In the rows, zero is written as 128.
One turn moves every row onto another: examples first, then more rows asked:
J94: [130 143 156 123 120  95 109 113 129 123 135 134 104]
J822: [130 131 131 115 141 105 140 121  84 145 112 125 127]
J270: [127 124 153 149 140 105 114 143 116 142 150 136 126]
J317: [148 136 132 113 122 106 119 123 100 109 139 101 123]
J157: [150 118 151 123 160 101 103 144 139 142 142 119 125]
J340: [132 150 126 107 141 120 118 151 123 133 123 124 123]
J97: [140 136 133 113 117 101 121 124  99 121 144  97 132]
J976: [148 129 150  96 145 102 100 121 108 108 138 142 118]
J604: [158 127 148 121 151 130  99 115 116 132 136 139 134]
J93: [152 134 157 104 137 116 103 139 128 119 126  97 132]
J310: [133 135 149 135 138 104 123 109 111 121 136 134 160]
J150: [155 139 143 127 132 102 147 120 130 126 134 115 142]
J400: [146 126 154  94 129 115 106 140 126 119 130 102 130]
J637: [130 147 143  99 143 116 134 132 100 154 134 103 123]
J797: [156 153 157 134 146 101 115 136 101 152 144 115 111]
J554: [160 135 173 102 151  90 108 119 110 144 114 111 136]
J124: [119 137 136 123 154  86 114 128 128 137 122 126 101]
J720: [124 120 156 129 139  94 137 122 112 142 119 150 141]
J787: [146 141 152  93 136 102 105 118  86 124 110 122 135]
J47: [125 125 138 136 122 116 130 115 102 136 145 117 112]
J164: [158 110 154 121 157 105 109 148 132 134 137 118 127]
J85: [120 125 154 131 140  97 136 121 109 147 114 146 138]
J506: [137 130 162 119 154  71 117 138 122 146 119 142 126]
J18: [158 132 172  97 153  90 111 122 115 144 112 115 130]
J386: [144 138 144  98 138 102 102 115  86 123 108 124 130]
J373: [124 120 140 142 125 109 119 108 105 138 142 117 120]
J240: [134 132 161 110 151  70 116 137 125 149 122 136 124]
J655: [132 133 128 110 139 101 136 113  85 143 116 126 130]
J137: [159 136 181 132 154 106 131 135 111 135 122 110 130]
J462: [128 121 152 151 145 103 107 149 114 142 137 129 118]

J310 moves to J976
J240 moves to J822
J18 moves to J85
Now these:
J47 moves to J93
J97 moves to J164
J94 moves to J340

One turn moves every row onto another: examples first, then more rows asked:
J770: [137 123 140 135 127 139 123 113 106  97 139 121 140 141  98  97  86 121
  74 104  91 128 128 135 135 132  87]
J758: [134 122  98 131  99 131 118 114 136 120 129 108 115 127 105 114  75 125
 110 109 117 127 124 146  98 144 125]
J619: [132 123 108 146 122 137 139 117 125 111 132 114 136 152 123 108 120 116
 109  97  89 172 147 172 133 118 104]
J169: [141 137 104 114  85 164 121 126 132 124 125 122 115 123 126 116  80 123
 118 112  97 136 156 155 122 143 136]
J456: [138 126 157 129 116 161 121  97 121  92 140 112 141 126 100 110  98 129
  96  99 103 122 130 140 138 136  97]
J985: [145 133  79 131 102 156 104 102 127 118 122 119 118 122 106 109  68 131
 102 103 114 139 130 154 131 134 125]
J993: [132 120 136 155 123 155 126 118 109  98 141 116 159 147 104 101 100 123
  87  97 119 124 126 138 138 125 107]
J954: [127 144  87 118  95 142 108 113 124 118 112 114 125 124  98  96  78 124
 100 116 129 138 132 133 126 135 121]
J133: [130 123 144 141 134 163 116 129 113  85 140 123 144 134 114 105  89 138
 100 109 103 133 146 140 139 136 103]
J3: [135 131 137 125  91 138 116 100 149 114 120 113 150 137  88 103  84  97
 111  93  94 131 146 132 154 131 102]
J255: [133 130 139 139 111 142 107 130 154 103 134 127 137 134 102 109  78 105
 123 111 101 147 163 152 131 149  95]
J344: [136 133 138 136 108 143  96  99 110 127 132 139 111 139 120 112  97 103
 100 110  79 110 114 159 122 124 102]
J109: [130 141 121 118  98 123 135 110 102 116 106 147 130 146 117 104 112 117
  89 113 101 144 130 174 157 118 112]
J583: [141 132 119 144 115 128 152  97 127 129 120 117 132 151 105 110 124 124
  97  98  89 158 147 158 142 111  97]
J879: [151 123 123 147 116 125 123 120 131 132 114 121 149 163 102  99  70 113
  98 100  85 126 156 140 143 133  98]
J943: [115 138 126 145 107 136  97 123 106 124 131 137 133 149 117  99 105  93
 100 115 101 115 110 147 123 116 113]
J468: [139 135  87 131  78 135 131 128 117 137 126 129 120 140 105 100  79  98
  85 105 103 140 138 139 118 127 121]
J591: [141 127 133 152 118 129 152 108 111 111 132 135 113 152 133 111 112  99
 113 114 107 145 138 160 130 120 138]
J634: [126 131 130 116 111 130 145 101 130 114 116 108 126 138 111 105 120 120
 111 108  81 165 157 145 139 117  96]
J155: [118 139 127 132 118 134 141 116 145 104 128 110 137 139 111 114 132 124
 121 104  94 160 149 166 133 124 111]
J12: [134 138  89 146  87 156 133 138 131 133 127 132 131 140 112 114  88 120
 109 103 117 132 147 148 127 127 148]
J553: [135 134 145 123 111 118 153  98 121 108 126 124 107 142 125 111 112  98
 115 115  91 135 135 151 130 127 135]
J875: [112 136 138 146 111 153 102 129 106 122 119 144 130 144 128 106 103 115
 121 121 108 117 136 133 134 112 125]
J872: [121 140 123 119 101 136 127 117 117  99 117 150 127 133 124 115 114 121
 109 111  97 150 135 186 158 123 123]
J346: [141 119 101 143  98 143 127 109 125 130 116 121 111 128 103 115  69 136
 110 111 128 133 142 126 115 130 125]
J454: [134 136 145 136 108 166  97  98 111 125 121 144 115 131 128 116  98 123
 120 116  90 112 135 148 141 117 116]
J703: [147 149 110 113  73 144 130 107 137 137 126 122 110 123 100 113  89 110
  96 109  99 128 137 152 115 142 118]
J130: [154 126 123 154 109 157 110 117 137 121 126 113 165 155 115 103  89 102
 113  99 120 136 151 167 139 140 105]

J758 moves to J954
J169 moves to J703
Now these:
J454 moves to J344
J634 moves to J583
J770 moves to J993
J109 moves to J591
J879 moves to J130

One turn moves every row onto another: examples first, then more rows asked:
J717: [133 132 134 138  93 121 138 155 107 132 137 119 126 154 115 131 104 133
 129 116 148 109 129 127 154 123 125 120 153 141 115 128]
J448: [134 104 118 113 106 118 155 152 119 131 124 127  82 149 119 133 114 135
 115 126 125 113 132 145 138 113 116 142 126 112 113 159]
J89: [135 118 147 115 114 108 131 147 143 129 134 107 128 128 144 156 161 136
 119 149 132 112 129 128 145 130 122 126 149 118 138 164]
J716: [129 109 148 133 108 116 111 123 139 161 137 132  94 141 128 144 139 151
 119 113 146 140 121 116 150 142  94 107 141 118 121 139]
J615: [123 120 130  92 109 110 106 116 130 131 129 115 112 139 104 133 131 175
 113 109 157 101 122 111 138 127 122 133 133 117 118 118]
J363: [149 115 143 115 119 121 117 164 132 148 142  91 110 160 149 129 145 159
 114 123 152 120 134 116 142 130 139 120 163 114 126 169]
J451: [115 117 134 113 124 117 135 136 115 150 161 132 111 140  97 123 113 173
 123 131 156 130 135 145 131 145 129 121 121 135 122 168]
J564: [128 110 112 124 105 114 110 144 138 135 137  98 104 117 130 143 151 147
 103 118 152 131 106 132 111 130 102 118 143 136 112 138]
J173: [130 119 171 113 115 131 117 116 135 141 134 114 109 145 130 122 126 116
 108 161 153 119 135 116 142 118 121 118 145 109 137 149]
J645: [118 113 139 110  98 128 123 149 131 147 125 116  97 135 150 120 144 143
  89 149 159 130 131 112 154 131 103 102 153 121 130 140]
J180: [131 102 133  99 145  98 128 125 141 144 138 131 116 134 119 112 122 145
 126 122 156 101 131 131 117 136 127 108 142 150 126 132]
J663: [145 107 145 123 120 135 124 143 128 145 141 111 109 111 134 133 153 125
  93 134 149 131 112 126 141 146 131 117 136 134 108 162]
J115: [137 116 113 115 109 127 144 147 140 111 159 131 110 172 125 143 114 143
  96 126 154 115 110 154 144 117 113 116 151 112 120 129]
J447: [123  98 132 120 122 106 113 148 135 115 144 108 107 124  95  94 124 146
 137 111 158 112 128 119 121 133 115 115 156 113 122 143]
J325: [123 133 145 131 108 115 143 135 134 145 163 131 104 164 132 117 127 151
 123 106 146 126 125 106 121 120 104 101 137 148 123 142]
J728: [130 112 140 117 111 125 133 143 138 144 176 124 103 152 140 135 106 128
 107 117 146 133  87 136 137 134 129 132 130 106 128 142]
J420: [149 121 126 120 124 138 154 139 113 141 169 141  88 129 122 131 126 151
 102 114 143 126 139 145 137 125 137 132 128 115 121 141]
J945: [130 112 157  96 115 114 141 140 136 121 141 125  89 153 108 155 133 147
 108 143 156 130 142 111 131 113 109 120 117 139 106 159]
J512: [123  96 137 108 102 128 121 152 119 122 143 112 101 139 105 135 126 157
 105 127 170 121 136 147 125 112 136 128 131 120 161 126]
J806: [116 109 128 142 110 112 112 150 129 130 142  99 114 128 131 131 112 156
 142 129 158 121 137 114 136 121 131  91 148 133 118 171]
J476: [122 136 130  98 132 121 116 133 131 119 133 108 112 127 112 125  98 141
 118 124 140 117 114 103 130 134 131 129 146 103  93 137]
J944: [133 120 112 134 131 136 134 145 108 123 165 132 112 159 117 116 131 127
 131 135 136 118 125 131 133 126 128 124 151  95 114 141]
J330: [125 137 111 124 125 146 142 141 119 129 131 126 123 150 128 139 141 156
 108 143 148 111 144 129 120 139 111 127 165 108 134 134]
J612: [128 119 132 139 114 117 148 128 135 119 142 119 117 142 147 137 130 162
 116 153 154 109 132 142 130 117 122 143 129 121 114 184]
J999: [148 108 153  82  99 107 123 125 133 112 148 115 118 139 101 130 120 164
 104 147 155 123 134 141 136 108 124 129 142 115 108 137]
J488: [117  94 146 106 124 112 125 123 132 114 135 101 118 122 109 120 124 154
 126 126 132 112 115 124 139 120 145 136 134 116 153 139]
J8: [123  83 147 108 107 107 133 122 131 124 144 113 109 136 149 126 128 167
 130 150 161 114 131 125 129 118 132 144 143 121 102 120]
J672: [129 138 120 123 117 118 151 165 128 109 143 126 119 142 153 117 105 147
 114 128 163 113 122 115 155 135 114 124 146 111 129 129]
J912: [118 114 152 103  99 126 157 160 144 108 143 101 117 156 138 128 113 172
 126 125 151 107 132 104 125 136 125 121 143 114 111 148]
J621: [125 113 147 120 141 115 133 142 133 141 138 115  95 153 115 135 135 160
  97 134 154 159 117 126 157 141 103 134 155 138 118 155]

J564 moves to J476
J672 moves to J89
J488 moves to J115
Now these:
J717 moves to J363
J912 moves to J612

One turn moves every row onto another: examples first, then more rows asked:
J503: [135 140  76 125 107 131 135 118 130 153 131 104 137 116 122 144]
J990: [146 129 106 138 113 133 124 145 104 160 139 146 122 120 123 130]
J207: [121 171  97 125 135 111 119 110  92 120 125 108 122 127 124 106]
J868: [123 163  84 119 142 115 129 109 102 123 115 114 126 120 119 118]
J77: [130 158 109 139  91 121 115 120 106 145 156  89 126 131 136 116]
J623: [116 148 114 100 112 117 115 119  82 145 131 111 127 108 138 144]
J633: [131 160  89 148 117 107 140 124  93 114 136  90 125 122 135 108]
J514: [124 151  76 127 143 131 142 103 104 131 121 116 126 125 126 124]
J898: [145 134 117 143 108 129 116 146  97 158 146 142 119 124 127 121]
J239: [133 158  85 113 107 108 117 128 129 141 122 102 137 107 111 136]
J769: [123 150  86 139 136 136 141  99  94 132 135 111 121 136 136 115]
J235: [118 143 107  99 115 121 121 118  87 147 128 114 129 106 136 150]
J961: [144 143 121 136 109 118 108 152  97 152 141 140 119 120 121 118]
J673: [122 163  99 137 131 124 128 104  87 125 138 106 118 136 135 105]
J833: [132 150  81 151 118 118 151 119  96 120 138  92 126 125 138 114]
J144: [165 139  84 130 101 115 124 150  95 144 129 142 131 122 118 126]
J117: [163 146  96 136  94 112 116 151  86 142 139 136 127 128 124 115]
J19: [132 155  73 137 125 108 147 125 105 115 120  98 131 112 124 121]
J129: [165 135  84 136  99 123 128 147  93 147 136 142 130 127 124 125]
J480: [145 143 113 128 114 114 109 153 103 151 131 145 123 112 114 124]
J597: [146 134 105 130 117 124 118 150 108 156 129 147 125 113 114 132]
J443: [133 147  71 146 124 118 154 120 104 121 128  97 130 118 131 123]
J540: [134 139  90 140  97 138 134 114 116 155 152  96 129 130 137 131]
J661: [117 139 112 108 111 130 124 114  81 151 139 110 126 115 146 146]
J589: [116 146 117 106 109 122 117 117  78 147 138 108 125 114 144 141]
J771: [164 139  92 140  95 121 123 147  87 146 143 138 127 130 128 119]
J34: [163 146  91 129  98 108 116 153  91 141 131 140 129 122 118 119]
J127: [131 163  84 139 120 101 138 127  99 112 125  93 129 114 126 113]
J534: [118 138 105 104 114 128 126 115  85 151 133 114 128 111 141 152]
J28: [130 169 105 121  98 102 104 129 114 136 138  93 130 117 120 119]

J77 moves to J540
J480 moves to J961
Now these:
J19 moves to J127
J514 moves to J868
J34 moves to J117
J661 moves to J534

One turn moves every row onto another: examples first, then more rows asked:
J982: [120 134 119 163 111 112 133 122 103 123 107 113 101 119 122 115 129 129
 144 133 131 126 142 153 155 117 128]
J792: [107 109 129 113  98 116 133 128 129 136 102 117 107 107 137 104 142 103
 119 154 136 124 127 168 130 118 130]
J565: [ 70 111 129 134 128 119 123 133 144 128 106 139 105  94 135 117 162 138
 146 122 146 120 146 152 154 109 131]
J213: [ 96 120 125 138 111 117 158 142 120 159 105 138 101 118 113 127 115 116
 154 130 132 106 136 140 151 105 130]
J401: [111 121 103 135 112 107 131 114 108 140 115 128 100  95 132  94 125 124
 131 122 145 139 146 164 158 123 137]
J642: [108 120 139 120 125 111 141 119 120 144 107 150 111  92 147 121 141 119
 110 178 123 143 159 131 134 115 147]
J281: [ 91 116 124 133 117 105 112 119 126 166 121 124 106 103 140 106 139 116
 155 142 123 118 140 131 176  89 155]
J106: [101 153 123 119 126 118 142 150 142 149 124 161 133 114 134 109 164 125
 125 150 137 119 106 136 161 105 134]
J244: [117 122 142 139 114 127 145 129 137 148 106 140  73 116 152 141 141 143
 123 147 142 139 145 141 148 127 136]
J171: [ 96 144 126 116 127 136 143 144 121 135  94 146 123 124 139 114 144 123
 109 135 125 120 135 143 176 129 140]
J343: [ 95 142  93 130 131 121 126 128 114 154 106 114 102 131 129 115 150 147
 123 138 131 136 153 148 154 126 133]
J701: [ 90 135 135 135 147 112 148 136 126 127 114 151 126  95 123 123 133 105
 140 158 109 116 146 125 157 112 145]
J329: [117 151 132 140  96 115 129 129 156 155 113 149 108 107 147 138 167 140
 128 165 127 131 132 129 146 126 127]
J815: [113 135 118 131 133  96 126 134 117 116 105 139 110 107 131  91 164 135
 119 145 115 125 125 133 145 105 106]
J199: [132 137 102 141 135 115 159 122 119 144 117 138 102 112 145 130 150 117
 117 129 137 116 129 118 161  95 112]
J71: [121 133 124 148 101 120 146 145 137 167 115 164 126  94 130 124 135 132
 148 144 144 107 132 125 154  93 126]
J331: [121 149 104 142 119 107 131 111 142 148 106 125  86 118 142 112 132 112
 133 146 121 134 139 135 134  89 114]
J517: [112 124  88 135 123 106 133 138 139 140 109 140  87  81 116  92 146 113
 134 148 135 122 138 134 154  97 114]
J383: [ 95 120 119 112 126 116 126 141 134 150 134 128 112 114 131  92 149 126
 114 169 136 143 116 141 170 101 152]
J508: [107 143 136 132 112 134 138 134 140 145 136 129 120 120 129  84 166 114
 129 145 117  93 152 151 146 114 141]
J639: [134 106 138 145 112 118 126 120 139 144 140 116 116  99 159 123 123 120
 131 148 129 127 129 137 159 109 139]
J548: [113 120 130 138 118 125 151 121 148 166 130 137 114  99 127  97 154 146
 141 140 140  90 156 150 134  98 140]
J892: [105 138 142 141 100 128 144 114 139 144 125 148  97 105 130  94 182 139
 123 151 142 116 162 147 157 108 151]
J753: [ 89 130 125 129 102 103 116 127 144 163 119 158 105  88 145 109 176 123
 150 142 146 123 136 138 152  95 137]
J208: [ 95 133 129 122 125 117 145 122 118 140 108 132 130 109 134 127 143  88
 120 174 114 123 151 130 140 105 145]
J711: [107 150 142 143 119 122 171 121 140 144 140 156 114 117 116 100 149 141
 131 135 131 108 137 145 159 112 145]
J957: [105 122 104 127 150 104 133 124 111 139 121 116  97 109 137 107 153 137
 135 122 138 122 127 158 158 127 137]
J321: [ 87 111 135 139 149 113 153 137 128 143 136 150 113  94 131 137 138 117
 142 151 131 124 155 123 136  99 137]
J291: [129 137 140 129  97 109 124 137 136 151 127 141 121 106 154 106 148  98
 138 152 123 113 115 146 136 109 127]
J955: [103 136 104 136 115 109 131 123 126 141 122 154 105 101 144 115 155 137
 109 124 128 144 159 118 153 115 103]
J666: [ 94 115 133 139 136 121 140 121 145 129 117 147 107  82 140 126 144 119
 128 170 145 143 159 137 135  94 146]
J151: [121 126  97 154 123 136 144 144 116 135 118 116  95 115 120 122 142 140
 121 144 153 132 147 147 159 122 127]
J781: [110 123 121 143  99 123 142 125 124 152 115 135 146 108 124 126 120 145
 118 153 130 129 138 121 177 106 135]
J878: [ 88 123 131 145 116 108 127 130 144 136 131 123 108 112 121 135 162 154
 131 163 123 139 129 123 171 120 135]
J915: [122 140 135 130  97 114 159 101 146 162 125 134 108 107 130 108 153 132
 123 152 117 103 148 149 141 133 143]

J244 moves to J213
J151 moves to J982
Now these:
J331 moves to J517
J753 moves to J106
J508 moves to J892
J642 moves to J321
J781 moves to J639

